Each row is where one point has got to under a steady rotation. How many steps took it there?
The counts run from 0 to 44.
[ 3.84  1.41 -2.80  0.75 -3.87  0.70 -3.93 -1.38  1.08  0.64  0.89  0.59
 -2.79  2.59 -2.51  1.31 -2.82]
27
[-0.79 -1.08  0.18 -0.51 -4.34  0.20 -4.19 -2.64  2.85 -0.25  3.78 -1.77
 -3.12 -1.23  1.25 -1.12 -2.17]
25
[ 2.23  2.05 -0.39 -1.39  2.07  0.92  1.44 -1.10  1.59 -0.94 -1.54  0.51
 -3.08  0.31 -1.72  4.75 -3.06]
8
[ 0.65  0.77 -1.32  0.04 -5.20  2.03 -5.57 -2.46 -0.26  0.53  3.88 -1.19
 -2.26  0.71 -0.78 -0.09 -4.60]
26
[ 0.68 -0.86 -4.20  2.39 -3.12 -2.55 -0.65  2.05 -0.50 -1.41  3.91 -2.76
 -1.09 -2.27  0.58 -1.21  1.23]
39
[-2.60  0.78  1.73  0.68 -2.40 -1.38 -1.03 -1.66  1.17 -1.72  3.58 -3.25
 -1.56 -1.05  2.88 -0.19  0.88]
18
[-0.84 -4.25 -0.10  3.53  2.14 -3.42 -0.54  0.95  1.70  0.07 -1.47 -0.98
 -0.39  1.88  3.39 -5.47  1.30]
43
[-0.40 -1.46 -2.75  2.34 -2.43 -0.39 -0.42  2.52 -0.09  0.06  3.17 -3.98
 -1.03 -1.79  2.96 -4.52  1.39]
38
[ 2.01  0.84 -1.29  3.81 -0.04 -0.64  1.29  3.57  2.36  0.60 -0.73 -2.02
 -4.48  3.09 -1.33 -0.67  1.11]
35
[ 2.02  2.09 -2.26  2.66 -3.31 -1.21 -1.17 -2.26  1.46 -1.98  1.53 -0.74
 -1.41 -2.52  0.60  3.37  0.07]
20
[ 0.41  0.22 -1.94  0.30 -5.33  2.63 -2.41  2.64  0.80 -0.52  1.48 -2.69
 -2.92 -0.43  1.04 -2.64 -2.78]
32
[-1.58  1.49  2.54 -2.01  3.21  1.09  1.05 -1.43  1.79 -1.62 -0.68 -2.81
 -4.15  0.76  2.58  1.99 -2.45]
10
[-1.07  1.16 -1.98  1.12 -5.01 -1.93 -1.20 -2.72  0.93 -1.52  3.41 -1.61
 -1.64 -2.99  1.42  2.82 -1.39]
19
[-1.35  1.69  2.66  3.86  0.89 -1.31  0.62 -1.91  2.99 -0.83 -1.65 -2.31
 -3.97  2.10  1.83  0.82  1.43]
16
[ 2.28 -0.20 -3.32 -0.79 -4.65  1.53  0.16  3.10 -0.16  0.70  2.11 -2.99
 -3.64 -0.66 -1.41 -1.01 -0.88]
33
[ 4.96  2.23 -0.13 -2.08  1.32 -3.48  0.77 -2.69  0.38 -0.98  0.28  3.05
 -2.19  0.29 -1.77  6.03  0.42]
1
[-0.40 -0.32  0.10  4.35  1.77 -2.49  0.49  2.10  1.45  0.82 -0.11 -3.03
 -2.49  2.54  1.50 -3.87  2.86]
36
[ 0.95  3.14 -1.97 -1.27 -3.36  0.51  1.86 -0.41  1.11 -3.31  0.47 -3.04
 -3.05 -1.87  1.65  3.59 -2.32]
13
[ 4.13  2.31 -1.97 -2.31 -1.63 -1.35  2.15 -2.78 -2.31 -0.82  2.92  1.87
 -0.01 -1.70 -0.33  3.88  0.09]
0
[ 1.06 -0.86  1.36  1.85  0.00  0.37 -2.36 -0.08  2.61  1.25 -1.77 -1.67
 -3.55  4.44 -0.11 -0.67 -1.91]
29
[ 3.87  1.46 -1.25  1.45 -2.29  0.07  0.92  4.38  0.68 -0.01 -0.81 -1.35
 -4.32  1.40 -0.77 -0.67 -0.07]
34
[ 3.33  0.56 -4.09  5.21 -1.39 -3.56  0.12  3.59 -0.02  0.08 -2.57  0.62
 -0.90  1.04 -1.90  0.42  1.18]
41
[ 1.26 -2.52 -2.17  4.73  1.20 -4.70 -0.47  1.06  1.57  0.78 -2.02  0.82
 -1.74  1.25 -0.54 -1.82  1.90]
42
[ 3.41  1.76 -1.98 -2.44  0.37  1.07 -0.19 -1.25  1.48 -1.58  0.57  1.00
 -2.99 -0.65 -0.62  4.03 -5.07]
7
[ 2.86 -0.03 -4.87  2.93 -2.88 -3.39  1.11  1.51  0.36  0.21  0.39 -0.05
 -1.08 -1.39 -1.44 -0.67 -0.05]
40
[-1.25 -0.97  3.08 -3.95  4.39 -1.14 -2.06 -3.34  0.80 -1.51  2.55  0.09
 -1.24 -0.51  1.87 -0.21 -1.37]
4
[-0.45 -2.27  0.43  3.04  0.12 -3.63  1.24  2.62  0.90 -0.08  1.61 -3.53
 -2.70  1.24  1.55 -5.14  1.71]
37
[ 1.92  0.43  1.87 -0.99  2.51 -2.17  0.75 -3.38  0.10  0.05 -0.67  2.50
 -1.59  1.92 -1.36  3.29 -0.31]
2
[ 2.42  1.41 -0.08  2.13 -1.20  2.01 -3.65  0.97  1.53  1.53 -0.64  0.32
 -5.44  3.12 -1.85  1.33 -2.39]
28
[ 1.00  0.53  1.30  3.30 -0.52 -2.15 -2.31 -3.93  2.87  0.43 -0.56  2.00
 -4.69  3.61  0.08  0.90  0.45]
22
[-2.18  0.81 -1.37 -0.70 -1.63  2.28  1.95  0.08  0.16 -3.21  4.26 -3.29
 -3.26 -2.80  3.87  1.88 -3.82]
12
[-0.25 -2.04  2.18  2.18  0.94 -2.36 -4.21 -2.04  3.56  0.02 -0.44 -0.89
 -3.22  3.89  2.73 -0.34  0.03]
23
[-2.23 -1.53  2.20  2.04 -1.48  0.11 -5.42 -2.63  2.21  1.02  3.16 -1.27
 -2.88  1.00  2.15 -1.12 -0.15]
24
[-2.44  0.99  2.23 -2.63  1.71  3.06  0.82 -0.42  1.47 -2.09  3.47 -2.88
 -3.50 -1.50  3.24  1.16 -2.31]
11
[-1.42 -1.09  0.65 -5.42  2.33  0.61 -0.81 -3.43  0.26 -2.23  4.46 -0.36
 -0.56 -2.10  2.51  0.38 -3.08]
5
[-1.35 -0.34  5.67 -1.93  5.52 -0.59  0.73 -3.65  1.12 -1.76  0.50  1.29
 -2.66  0.49  1.34  1.16 -0.35]
3
[-2.40 -5.00 -0.22  1.42  0.48 -2.41 -1.20  1.03 -0.33 -0.46  0.80  0.20
  0.82  0.61  3.27 -5.25  0.56]
44
[-0.52 -0.99  2.51  1.99 -0.42  0.71 -3.02  0.86  2.26  0.28  0.07 -3.21
 -5.05  3.78  0.85 -4.11 -1.18]
30
[ 0.58  0.07 -1.11 -4.13 -1.22  1.28 -0.83 -1.65 -0.91 -1.31  3.03  2.20
 -1.64 -2.67  0.25  3.53 -3.57]
6
[-0.61  0.56  2.31 -0.68  4.42 -0.42  0.06 -2.48  1.36 -0.74 -1.91 -1.28
 -5.34  2.05  0.77  2.15 -2.89]
9
[ 1.48  1.65 -0.55  3.74 -2.63 -2.20 -3.38 -3.68  1.67 -0.48 -0.31  0.54
 -3.03  0.80 -0.57  3.75  0.32]
21
[-1.10 -1.40  1.88 -0.46 -1.16  2.09 -1.14  1.51  1.87  0.35  3.23 -3.25
 -2.47  1.52  2.21 -3.83 -1.90]
31
[ 1.45  3.48 -1.58  1.33 -1.45 -1.21  2.09 -0.77  0.19 -2.02 -0.86 -2.02
 -3.76 -1.37  1.17  6.51 -0.81]
14
[ 0.69  2.67 -0.10  2.07 -0.13 -0.57  1.87 -1.09  1.02 -1.05 -2.16 -3.09
 -4.99  0.25  0.23  5.55  1.54]
15
